One turn sends every row of this set to another row. A few are shown first. Where does it send the rows asked after them?
Kalag: [-0.69  1.55 -0.35 -2.87 -0.90 -2.51  0.30  0.72 -2.13 -2.78  0.29 -1.03
  0.89 -0.98  2.47  0.37]
Gobeg: [-0.77  0.11 -1.77  1.19 -1.44 -0.54 -1.61  1.46  0.13 -1.04 -4.33 -0.96
 -1.60 -1.71 -0.85 -0.41]
kebe: [ 0.32 -0.95 -2.47 -2.54 -1.25  0.17 -0.36  0.34 -0.04 -2.28 -3.20  1.76
  1.10 -1.17 -1.00 -0.86]
did: [ 2.91  0.35  0.76 -2.71 -2.21 -0.97  1.51  1.25  1.70 -0.71 -0.24 -1.37
  1.60  2.48  0.23 -0.90]
besi: [-1.30 -0.12  0.52  3.19 -2.15  0.03  3.02  1.63  0.65  1.58 -0.15 -1.04
  0.42 -1.38 -2.14 -0.16]
zuse: [ 2.82  1.76  0.96 -0.99  0.63  0.33  0.60 -1.36 -0.91 -1.62  0.54  0.92
  4.10  1.90 -0.29  0.21]
fik: [ 2.23  2.02  1.40  2.61 -1.40 -0.06  2.36  0.26 -0.22  2.13 -1.93 -1.78
 -1.07  0.46 -1.49 -0.03]
Zepi: [ 0.85 -0.09  0.55  2.18 -1.40  0.69 -0.29  0.38  4.17 -2.01 -2.17  0.60
  0.14 -1.13  0.58  0.49]
Zugi: [ 3.13  0.53 -0.13  4.54 -0.72 -0.25  0.97 -0.14  0.16  0.11  0.91 -1.61
  1.06  1.99  0.50  1.54]
tefe: [ 0.38 -1.08  1.80  4.38 -1.04  1.23  0.25  1.46 -3.08  0.65  1.41  1.64
  0.50 -0.73  1.36  0.45]
los: [ 0.65 -0.29  1.28 -4.47 -1.06 -1.74  0.33  2.85 -0.79  0.39  0.01  0.04
  1.03  0.41  2.35  1.27]
rud: [ 0.36 -1.55 -1.39 -2.85  0.60 -1.22 -1.76  1.18 -0.35  0.56  0.41  0.66
 -1.59  2.76  2.56  1.31]
Ses: [-2.17  0.79 -0.98  0.52 -0.42  3.01  2.61  1.52  1.26 -0.16 -1.25  2.57
  1.50 -0.88  0.70 -0.73]
Tor: [-0.53 -0.65  0.87  4.33 -0.04  1.98  1.04  0.67  1.23  0.58  0.93  0.63
  0.93 -0.49 -2.12  1.39]
Suk: [-3.02 -3.34 -1.13  0.57 -1.47  1.68  0.86  1.55  0.02  1.38 -1.14  1.83
  1.25  0.70  0.85  2.32]
rega: [ 2.35 -1.29  1.36 -0.27 -2.96 -1.12 -1.35  0.57 -0.83  0.36  1.37  0.68
  3.72  2.59  1.60  0.20]
Rulig: [ 0.70  0.66 -2.11  3.93 -1.19  1.07 -1.51  1.20 -1.06  3.07 -0.11 -0.10
 -1.54 -0.39  1.23  0.36]
tuge: [ 0.80  0.19  1.44 -3.02  1.20 -0.29 -1.20  0.75 -1.57 -0.07  0.81  1.96
  2.85  0.43  2.17  2.54]
risi: [ 0.96 -1.35  2.30  2.77 -2.66 -1.75 -2.17  0.64  0.07  0.42 -3.02 -0.08
 -0.22  0.73 -1.40  0.39]
mefi: [ 1.84 -1.37 -3.25 -0.22 -0.86  2.06  1.46 -0.07 -2.68  3.19  1.29  0.32
  0.53  0.64  0.70  1.31]
pagi: [ 1.15  0.94 -0.38 -1.22 -0.13  0.70  0.64  1.40 -2.35 -1.91  2.80 -0.41
  0.09  0.32  3.74  2.36]
rabe: [-0.76  1.17  1.45  0.91  1.52 -0.08  1.56 -0.74 -0.60 -1.41 -2.21 -1.94
  0.67 -2.10 -1.88 -1.04]
fad: [-1.53 -1.59  1.36  3.04 -1.07  1.24  1.91  1.84 -0.52 -1.35 -1.06 -0.24
  0.90 -1.28 -2.96  1.01]
Kef: [ 0.73 -1.00 -0.68 -0.85 -2.00  3.03 -3.80  1.19  0.34 -2.16 -1.85  1.27
  0.41  0.55  0.35 -0.07]
sez: [-1.24  0.85 -1.53 -2.51 -0.99 -1.39 -0.25 -0.88 -2.68 -0.29 -3.33  0.11
  0.24 -0.19 -2.03 -0.55]
ledof: [ 1.28  1.34  1.05 -4.21  1.42  0.02  1.74  1.69 -1.49 -0.19  0.50  0.54
  1.10  0.52  1.60  2.18]
garet: [ 2.13 -1.31  1.18 -1.96 -0.37 -1.79  2.04  1.08 -3.07 -0.62  0.64  0.18
  1.25  3.20 -1.11  1.04]
luro: [ 0.32 -0.08 -0.29 -2.10  0.87 -1.01 -2.43  0.26  0.77 -3.00  1.29  0.19
  0.22  0.79  2.31  2.02]
reke: [ 1.08 -1.30  1.05  2.57 -0.80 -2.90 -1.54  0.42  0.32 -2.17 -1.68 -2.26
  1.04  1.25 -1.13 -0.51]
zibod: [ 1.06  1.63 -1.34  0.57 -1.65  3.59  0.66  0.16 -4.57  1.37  0.51  0.18
  1.21  0.01  1.03  0.22]
pavik: [-0.11  0.44 -0.86 -1.70 -0.95  0.12 -0.15  0.70 -4.83 -0.66 -0.02  0.64
  1.93 -0.08  3.93  0.54]
Bazov: [ 1.54 -0.40  0.97  3.20 -1.10 -2.11  0.17  0.72 -1.41 -4.03 -2.10 -0.27
  1.49  0.75 -0.88  0.54]
febin: [ 1.27  0.15 -2.38 -0.75 -1.33  0.22 -0.32  0.51  0.49  3.61  0.44  0.80
 -2.60  2.54 -0.07  0.47]
Kad: [-1.84 -1.44  0.93  3.38 -1.57 -0.76 -0.21  0.78  1.98  0.77 -0.51  0.30
  1.21 -0.98 -2.44  0.02]
Kote: [-0.53  0.41 -1.19  2.31  0.63  1.20 -2.77  0.18 -1.13 -1.85 -3.53  0.22
 -0.13 -1.75 -1.11  0.43]
memar: [-0.34 -2.74  0.35  2.11 -1.12 -2.04  1.67  0.46 -0.53  2.98 -0.06 -1.30
 -1.85  0.60 -0.16  2.25]
nuri: [ 1.26  1.30  0.91 -3.33 -0.47 -0.54 -0.84  1.24  0.77  1.35  1.03  0.56
  2.57  0.25  3.40  0.99]
Zofo: [ 0.13  1.34 -0.96 -1.76  0.01 -2.97 -0.29  0.00 -0.51  1.04  2.82 -0.51
 -0.39  0.89  2.93  1.02]
bav: [ 3.01  1.88  1.88  4.16 -0.83  2.11  0.05 -0.29  0.48  1.23 -0.88 -0.06
  0.18  0.65 -0.59  0.72]
vize: [ 2.54  1.44  0.33  3.80 -0.47 -1.73  2.47  1.22 -1.07  0.45  0.87 -1.80
 -0.22  1.56 -0.23 -0.91]
lam: [ 0.20 -1.56 -1.61 -2.27  0.13  1.29 -2.37 -0.14 -0.33 -1.73 -2.30  0.06
  1.88 -1.01 -1.05 -1.78]
vatem: [-2.88 -0.53 -1.12 -0.71  1.17  2.42  1.70  0.18  2.03  1.74 -1.17 -0.81
  1.32  0.02 -0.22 -0.30]
fegin: [ 0.93 -0.82  2.81  2.78 -1.32 -0.20 -0.44  0.58 -3.11 -1.24 -3.05 -0.11
  0.29  0.13 -2.10  1.09]
nivo: [ 0.53  0.50 -2.24  2.98 -0.02  1.34  1.16  1.39 -2.99  2.07 -0.76 -0.73
 -2.54 -0.46 -0.11  1.53]
mup: [-3.78 -2.15  0.15  0.36  0.10  1.00  0.88  2.33 -2.20  1.86 -0.14  1.66
  1.00  0.05  0.01 -1.24]
Dizu: [-0.21  2.41 -1.70 -3.37  1.43 -1.95  0.73 -0.81 -1.40  0.44 -0.79  0.05
  0.20  0.62  1.69 -0.58]
Lugab: [ 1.90 -0.74 -2.63 -0.03 -1.03  1.22  0.73  1.50 -2.06  3.38  2.08  1.63
 -0.43  0.71  0.88 -1.35]
Ket: [ 1.62  0.67 -1.13 -2.17 -0.43  2.66 -1.12  1.17  0.21 -1.96 -0.05 -0.05
  0.68  0.89  4.12  0.89]

Dizu turns into rud
fegin turns into fik
pagi turns into Kalag
Now these:
ledof turns into los
zibod turns into sez
Bazov turns into vize
Lugab turns into lam
Kote turns into nivo
fad turns into besi
tefe turns into rabe
zuse turns into garet
vatem turns into Suk

One turn sends every row of this set to another row. A few are shown first. Where does it send the rows asked after them?
Fupiz: [ 1.60 -2.93  2.16  0.30 -1.92 -2.41  0.99  2.15  0.60  2.09  0.06  3.98
 -4.57  0.99  0.97 -1.22 -2.51  0.22  1.28  0.87]
bip: [ 0.90  2.63  1.84  0.63 -2.32 -0.59  1.68  1.13  1.98 -2.10 -1.21 -0.13
 -0.01 -0.17  1.95 -0.51 -2.25 -0.62 -2.09  0.12]
lev: [ 2.12 -1.88  2.27 -0.09 -3.26 -2.88 -0.08  3.13  0.38  1.80 -1.11  4.22
 -4.61  0.85  1.14 -1.95 -1.70 -0.59  1.28  0.94]
Pufum: [ 0.03 -2.05 -0.80 -0.49 -4.30 -2.68  0.53  0.77 -3.25 -0.74 -1.70 -1.11
 -0.55 -2.39 -0.36 -2.73  1.42 -2.30  0.30  0.38]
Teban: [ 1.54 -2.45  2.22  2.26 -0.46 -0.72  1.83  1.88 -1.57  2.67  1.69  3.13
  0.97  0.83 -1.56 -1.35 -2.16  2.06 -0.14  0.90]
Moro: [ 1.62  3.02  2.08  0.48 -3.77 -0.83  0.79  0.77  2.00 -1.67 -2.41  0.23
  0.00  0.14  2.23 -1.74 -2.17 -0.49 -1.13  0.60]
rik: [ 2.14  0.32  1.96  1.15 -2.07 -2.15 -0.05  5.82 -2.15  0.91 -0.08  3.31
  0.96 -0.39 -1.67 -1.31  0.43 -1.04 -1.84  0.39]
zil: [ 0.47 -1.17  2.92  2.82 -2.23 -5.11 -0.08 -4.22 -1.56  1.69  0.19  0.88
  0.07 -0.88  0.61 -0.18 -1.80 -2.23 -2.48 -0.02]
rov: [ 1.42  1.55  0.05  3.06  0.07 -4.83  0.84 -0.61  0.79  3.85 -1.58  1.66
  0.63 -0.92 -0.64 -1.52  3.19  0.81  0.31  0.77]
pevaf: [-0.82 -3.65 -0.83  0.22 -2.40 -1.87  2.04 -0.86 -3.01 -0.26  0.07 -1.39
 -0.47 -2.07 -0.59 -1.85  0.05 -0.92  0.37  0.28]
Zaku: [-0.41 -2.40 -1.00 -0.34 -3.29 -2.52  1.13  0.85 -3.20 -0.99 -0.83 -1.31
 -0.51 -2.54 -0.56 -1.94  1.16 -2.29 -0.31  0.05]
girul: [ 2.84  0.56  2.28  1.04 -3.68 -2.26 -0.95  5.24 -2.04  1.53 -1.33  3.70
  0.98  0.12 -1.40 -2.70  0.43 -0.71 -0.65  0.94]
Povud: [-0.08 -3.45 -0.54  0.10 -4.06 -1.89  1.23 -1.73 -2.87  0.54 -1.15 -1.05
 -0.49 -1.57 -0.17 -3.27 -0.03 -0.35  1.72  0.95]
dumiv: [ 1.93 -2.46  2.29  0.12 -2.75 -2.61  0.41  2.43  0.52  2.11 -0.69  4.15
 -4.61  0.97  1.15 -1.80 -2.20  0.00  1.44  1.00]
lak: [ 1.42  1.75 -0.01  2.97  0.05 -4.91  0.77 -0.31  0.73  3.68 -1.58  1.62
  0.64 -1.05 -0.72 -1.36  3.35  0.58  0.10  0.67]
Reki: [ 1.38 -1.96  1.84 -0.17 -1.46 -2.93  0.76  4.30  0.27  0.87  0.16  3.78
 -4.66  0.16  0.73 -0.25 -1.44 -1.34 -0.33  0.18]
vatap: [ 0.31 -2.24 -0.63 -0.37 -4.93 -2.56  0.28 -0.05 -3.10 -0.23 -2.14 -0.94
 -0.48 -2.06 -0.18 -3.47  1.14 -1.73  1.06  0.70]
zovef: [ 1.33  1.63  0.00  3.12  0.39 -4.88  0.95 -0.33  0.74  3.63 -1.37  1.55
  0.56 -1.09 -0.75 -1.18  3.28  0.57 -0.02  0.63]
gara: [ 1.99 -1.50  2.11 -0.26 -3.04 -3.16 -0.16  4.01  0.31  1.25 -1.09  4.18
 -4.60  0.46  1.06 -1.52 -1.27 -1.24  0.64  0.69]
naka: [ 1.27 -0.07  3.16  2.43 -4.14 -5.72 -1.48 -3.59 -1.65  1.64 -1.50  1.26
  0.09 -0.80  0.91 -1.40 -0.95 -2.94 -1.94  0.30]
kalat: [ 2.87 -1.25  2.75  1.73 -3.68 -1.26 -0.23  1.94 -1.55  3.30 -0.93  3.83
  1.04  1.18 -1.08 -3.66 -1.36  1.83  1.42  1.75]
ler: [ 1.42  2.04  2.27  0.80 -3.44 -0.28  1.42 -0.80  2.25 -0.90 -1.90  0.19
  0.02  0.60  2.30 -1.96 -3.04  0.75 -0.40  0.91]
mosil: [ 1.70 -1.50  1.90 -0.25 -2.35 -3.16  0.16  4.48  0.21  0.88 -0.58  4.00
 -4.62  0.21  0.88 -0.77 -1.11 -1.61  0.00  0.41]
mif: [ 1.17 -2.51  1.88  0.13 -0.98 -2.66  1.28  3.53  0.37  1.13  0.63  3.75
 -4.65  0.41  0.77 -0.14 -1.98 -0.75 -0.08  0.27]
daf: [ 1.24  3.05  1.91  0.46 -3.13 -0.85  1.08  1.25  1.97 -2.02 -1.94  0.06
  0.00 -0.14  2.09 -1.16 -1.95 -0.80 -1.84  0.28]
loz: [ 0.54 -0.23  2.69  2.48 -2.44 -5.61 -0.51 -2.67 -1.81  0.80 -0.12  0.83
  0.06 -1.39  0.53  0.25 -0.85 -3.51 -3.46 -0.41]
Gotoz: [ 2.17 -2.18  2.57  2.17 -2.10 -0.78  1.00  1.25 -1.52  3.31  0.48  3.50
  1.04  1.29 -1.33 -2.73 -2.14  2.41  1.07  1.45]
gudem: [ 1.50  1.68  0.01  3.05 -0.01 -4.90  0.78 -0.48  0.83  3.82 -1.64  1.62
  0.65 -0.97 -0.71 -1.47  3.29  0.68  0.22  0.71]
Taf: [ 1.15 -0.59  3.19  2.68 -3.76 -5.37 -1.10 -4.34 -1.46  1.97 -1.08  1.28
  0.08 -0.59  0.90 -1.37 -1.46 -2.31 -1.67  0.38]
kof: [ 0.79 -1.03  3.11  2.83 -2.96 -5.15 -0.54 -4.63 -1.43  1.97 -0.41  1.06
  0.09 -0.64  0.77 -0.82 -1.79 -2.10 -1.86  0.27]
sefi: [ 1.04  1.66  2.16  1.02 -2.62 -0.04  1.94 -0.93  2.28 -0.94 -1.23  0.02
 -0.01  0.52  2.20 -1.33 -3.33  0.90 -0.78  0.69]
fam: [-0.50 -3.79 -0.65  0.27 -3.07 -1.68  1.85 -1.63 -2.89  0.29 -0.33 -1.28
 -0.50 -1.77 -0.38 -2.53 -0.23 -0.40  1.20  0.65]
zab: [ 3.12 -0.07  2.60  1.31 -4.32 -1.93 -0.97  3.57 -1.77  2.52 -1.69  3.89
  1.02  0.74 -1.16 -3.71 -0.28  0.50  0.74  1.52]
mav: [ 1.19 -1.84  1.88  2.00  0.14 -1.11  1.89  3.49 -1.88  1.76  2.01  2.95
  0.97  0.19 -1.84 -0.33 -1.43  0.89 -1.53  0.33]
vupim: [ 0.90  0.24  2.84  2.28 -3.21 -5.87 -1.14 -2.34 -1.81  0.76 -0.83  1.01
  0.03 -1.37  0.62 -0.30 -0.53 -3.79 -3.23 -0.21]
pago: [ 1.42  1.68 -0.06  2.97  0.16 -4.95  0.87 -0.21  0.69  3.63 -1.49  1.52
  0.60 -1.06 -0.70 -1.26  3.36  0.54 -0.05  0.61]
Mevom: [ 1.43  1.43  0.05  3.14  0.20 -4.83  0.97 -0.66  0.81  3.88 -1.43  1.56
  0.63 -0.94 -0.71 -1.36  3.14  0.82  0.25  0.77]
Fosim: [ 0.28 -2.86 -0.48 -0.16 -4.81 -2.22  0.57 -1.08 -2.96  0.30 -1.92 -0.91
 -0.52 -1.74 -0.16 -3.63  0.55 -0.94  1.70  0.99]
kizo: [ 1.21  0.30  2.99  2.28 -3.92 -5.81 -1.51 -2.74 -1.74  1.13 -1.42  1.13
  0.09 -1.12  0.79 -0.99 -0.55 -3.59 -2.60  0.03]
Gori: [ 0.73  1.68  1.98  0.99 -1.92 -0.12  2.24 -0.44  2.14 -1.41 -0.73 -0.11
  0.03  0.32  2.09 -0.71 -3.23  0.54 -1.38  0.41]
Ret: [ 0.69  2.03  1.86  0.87 -1.79 -0.37  2.12  0.42  2.03 -1.86 -0.76 -0.19
 -0.05 -0.01  1.94 -0.36 -2.73 -0.02 -1.97  0.15]
Zera: [ 0.37 -0.81  2.76  2.72 -1.99 -5.30 -0.15 -3.43 -1.71  1.15  0.29  0.78
  0.03 -1.17  0.49  0.34 -1.41 -2.93 -3.19 -0.33]
Faruk: [ 1.49 -0.75  1.79  1.49 -0.54 -1.69  1.07  5.14 -2.11  0.97  1.30  3.08
  0.95 -0.28 -1.92 -0.35 -0.33 -0.38 -2.18  0.09]
pude: [-0.76 -3.05 -1.03 -0.11 -2.46 -2.17  1.78  0.13 -3.15 -0.76 -0.08 -1.42
 -0.56 -2.44 -0.61 -1.59  0.65 -1.69 -0.23  0.01]
mim: [ 1.66  2.57  2.27  0.61 -3.96 -0.57  0.96 -0.08  2.21 -1.19 -2.46  0.27
  0.04  0.43  2.33 -2.11 -2.54  0.20 -0.55  0.85]
lubi: [ 1.28 -2.90  2.03  0.33 -1.18 -2.42  1.32  2.63  0.51  1.67  0.68  3.79
 -4.61  0.72  0.87 -0.51 -2.44 -0.06  0.59  0.54]
zedeg: [ 1.34  1.51  0.00  3.07  0.44 -4.81  1.13 -0.46  0.75  3.74 -1.32  1.55
  0.60 -1.09 -0.77 -1.18  3.19  0.67 -0.03  0.65]
Roge: [ 1.37  1.49  0.02  3.09  0.42 -4.81  1.04 -0.59  0.74  3.77 -1.30  1.54
  0.59 -0.97 -0.72 -1.26  3.12  0.78  0.16  0.62]

kalat turns into rik
dumiv turns into mosil
vupim turns into zil
Now these:
Fosim turns into Zaku
Gori turns into mim

